Here are some points, each followed by its number:
-29:39:127:53:-16:-32:65:32:-18:-4:127:-7:-17:5:1:72 0
-6:-21:-54:-33:51:5:-19:-12:-13:-18:-12:-25:-5:-39:-5:24 1
-18:35:104:52:-35:8:64:56:-11:-11:81:-9:-10:38:11:41 2
-22:-4:-69:-31:-23:7:-31:-23:0:-1:-31:-17:25:1:16:-1 3
15:-18:-49:-31:11:2:-35:-14:-14:-9:-39:-20:-4:-7:1:-18 4
-18:1:42:16:-24:5:25:16:-30:-12:0:-21:-10:-38:-7:0 5
9:-27:-75:-19:62:14:-42:-36:-5:-5:-35:-18:-14:-18:-5:-1 6
-4:-27:-41:-8:8:-29:-8:-23:-26:-4:-30:-13:-5:-25:-9:-15 7
-26:47:127:68:-28:-6:76:60:-12:-14:127:6:-14:47:15:66 8
-18:33:-65:-31:-45:7:-18:16:19:28:-29:-20:30:20:1:-21 9
-7:-18:-55:-18:21:10:-25:-15:-20:-12:-28:-18:-12:-42:-3:3 10
35:-28:31:1:70:-24:-17:-42:-7:-7:-1:2:-24:-18:-6:-13 11
-19:-2:-40:-2:-3:21:-22:5:-5:-12:-24:-17:14:-32:1:-24 12
-12:-8:-68:-25:1:6:-18:-36:-9:2:-29:-17:3:-20:6:-21 13
-17:60:127:100:-42:-25:110:67:-23:-13:127:61:-21:90:21:50 14
10:-26:-38:-11:86:25:-32:-17:-21:-6:2:-17:-12:-46:-26:13 15
-13:-24:-73:-32:28:52:-33:-4:92:41:-21:-11:54:27:13:6 16
-18:42:-85:-45:3:49:-40:18:56:75:-32:-17:35:40:30:-32 17
48:19:127:56:-26:-27:42:11:-14:-12:41:113:-24:60:-8:-7 18
-8:-26:-42:-4:6:13:-11:-25:-26:-21:-31:-9:-19:-45:-11:-17 19
-17:-15:-84:-41:60:29:-15:-25:83:36:-24:-16:39:13:9:4 20
41:0:-67:-30:15:-27:-22:-24:22:6:-32:-10:0:49:7:-17 21
-8:-17:-65:-36:3:-2:-34:-15:-1:-17:-36:-9:22:-16:8:0 22
-8:9:77:38:-34:-12:34:-3:-22:-10:22:3:-13:17:-8:-1 23
-5:0:-46:-24:-45:-37:-18:-9:5:0:-35:-6:-10:-7:2:-27 24
-7:-22:-28:8:26:-9:-25:-27:-20:-2:-31:-13:-10:-34:0:-12 25
-21:35:-73:-40:-43:6:-24:12:12:28:-31:-16:41:12:6:-30 26
2:6:127:51:-19:-37:54:15:-20:-8:127:27:-21:38:9:22 27
-21:29:109:33:-29:-28:51:29:-18:-7:121:22:-11:55:3:38 28
-1:41:127:81:-41:7:68:70:-9:-14:115:20:-26:38:15:9 29
-16:8:106:71:-17:15:20:24:-17:-22:12:-12:-14:-40:24:19 30
43:12:39:8:-38:-37:8:8:-17:-11:-13:57:-25:20:9:-20 31
-21:-20:-75:-39:45:17:-28:-19:26:-9:-36:-24:-1:2:-10:8 32
-23:-5:-66:-24:-18:47:-35:19:16:5:-30:-26:49:-20:-6:20 33
-4:55:127:102:-46:-18:113:79:-13:-15:124:58:-12:78:33:10 34
51:14:127:63:-18:-35:48:-15:-11:-10:111:94:-21:54:7:-15 35
12:-18:-61:-41:51:11:-40:-28:6:-4:-26:-20:-3:-11:-3:-6 36
-4:-25:-52:-37:38:16:-30:-37:-27:-10:-39:-16:-6:-30:-8:-8 37
2:-1:14:13:2:-8:-3:-17:-21:-18:-27:-3:-7:-35:-1:-29 38
27:-5:14:7:12:-30:-17:-10:-17:-13:-32:2:-16:-27:-2:-17 39
-15:-2:-34:-1:-49:-34:13:-14:-29:-17:-26:-23:3:-32:1:1 40
-16:40:127:56:-39:-23:77:29:-21:-19:121:93:4:89:0:18 41
-4:-15:-52:-15:-25:15:-30:-4:-16:6:-26:-12:18:-20:-3:-21 42
29:-28:-58:-31:54:-23:-25:-25:-21:-9:-16:-26:-12:-45:-8:-8 43
New points follow, each followed by the numbers of its three nearest points above, nearest first.
40:-17:40:2:45:-25:-2:-13:-27:-1:50:36:-17:12:-6:4 11 39 31
-14:-23:-57:-34:50:-8:-19:-23:-1:-5:-22:-27:-7:-36:-10:15 1 10 36
-17:10:47:29:-38:-24:25:23:-14:-2:-25:-13:2:-33:12:-9 5 38 23
14:8:-17:-9:27:27:-38:-20:7:-11:-33:-20:-7:-13:5:-23 4 12 25
-26:-10:-82:-35:73:48:-32:-45:77:17:-31:-19:43:17:3:-5 20 16 32
-3:-21:-60:-33:61:14:-27:-13:-18:-11:-10:-21:-2:-33:-2:29 1 10 15
-22:-13:-46:-21:8:38:-10:-10:-33:-15:-17:-18:16:-46:-12:18 10 12 19
-20:-2:21:20:-38:40:16:17:-22:6:-33:-29:16:-37:7:-13 5 38 12
31:-18:-58:-24:8:15:-38:-33:42:13:-43:-24:-3:35:6:-12 21 4 36
19:-6:-66:-36:13:-19:-37:-10:4:-2:-18:-16:-9:9:-6:-11 4 36 21
-10:-8:16:19:-39:8:21:8:-13:-5:-23:-7:2:-44:-14:1 5 38 40
-3:12:44:7:-38:18:13:29:-12:-19:-15:-21:-8:-32:-20:36 5 23 38
-9:-4:60:26:-14:-35:50:-7:-18:-12:60:-2:-8:-8:-21:22 23 5 30
50:5:67:14:-5:-36:0:-13:-15:-13:-9:51:-14:15:-8:-21 31 39 23
-12:3:90:53:-27:-28:25:8:-12:-12:17:-7:-18:-10:-5:-14 23 30 5
37:36:127:68:-13:-41:52:-11:-13:-6:115:101:-7:65:6:-9 35 18 41
35:13:38:17:-3:-11:-18:-1:-2:-3:-21:17:-18:-9:8:-18 39 38 31
14:-11:-19:-13:43:-7:-10:-16:-4:-8:-28:-24:-4:-35:-15:-15 25 7 10
-18:5:39:33:-22:-6:25:0:-15:-11:4:-27:-21:-31:-18:12 5 23 38
50:19:127:51:-24:-39:22:3:-16:-4:20:104:-6:36:5:-29 18 35 31
-17:22:104:71:-27:9:23:32:-14:-23:-3:-18:-13:-39:20:-2 30 5 23
-9:-14:-36:-3:-41:-4:2:3:-27:-20:-26:-16:1:-33:-9:-8 40 42 12
-14:17:48:33:-37:39:18:24:-19:-14:0:-23:8:-43:9:16 5 30 23
-20:4:37:30:-37:15:13:41:-25:-7:-31:-13:11:-25:-11:-13 5 38 23
-14:3:39:16:-24:12:21:32:-21:-17:4:-23:-13:-39:-9:39 5 30 23
-30:-12:-59:-17:-30:37:-3:17:-14:-8:-23:-22:13:-42:-16:37 33 12 42
31:5:12:4:-15:-41:16:9:-25:-2:-31:12:-11:-6:-8:-18 39 38 31
-19:8:4:-7:3:26:-1:19:-13:-19:-5:-15:-3:-30:-11:49 5 12 10
5:8:69:26:-7:-26:36:2:-20:0:17:40:-22:-12:-3:-2 23 31 5
-9:17:-47:-33:-42:21:15:16:-21:10:-31:-12:26:-23:-14:-17 42 12 9
0:-26:-61:-30:-23:-33:-36:-23:15:19:-22:-24:-5:21:-12:-16 24 3 21
1:5:-76:-42:-28:-28:-34:-10:-2:-14:-26:-4:0:8:-4:-15 24 3 22
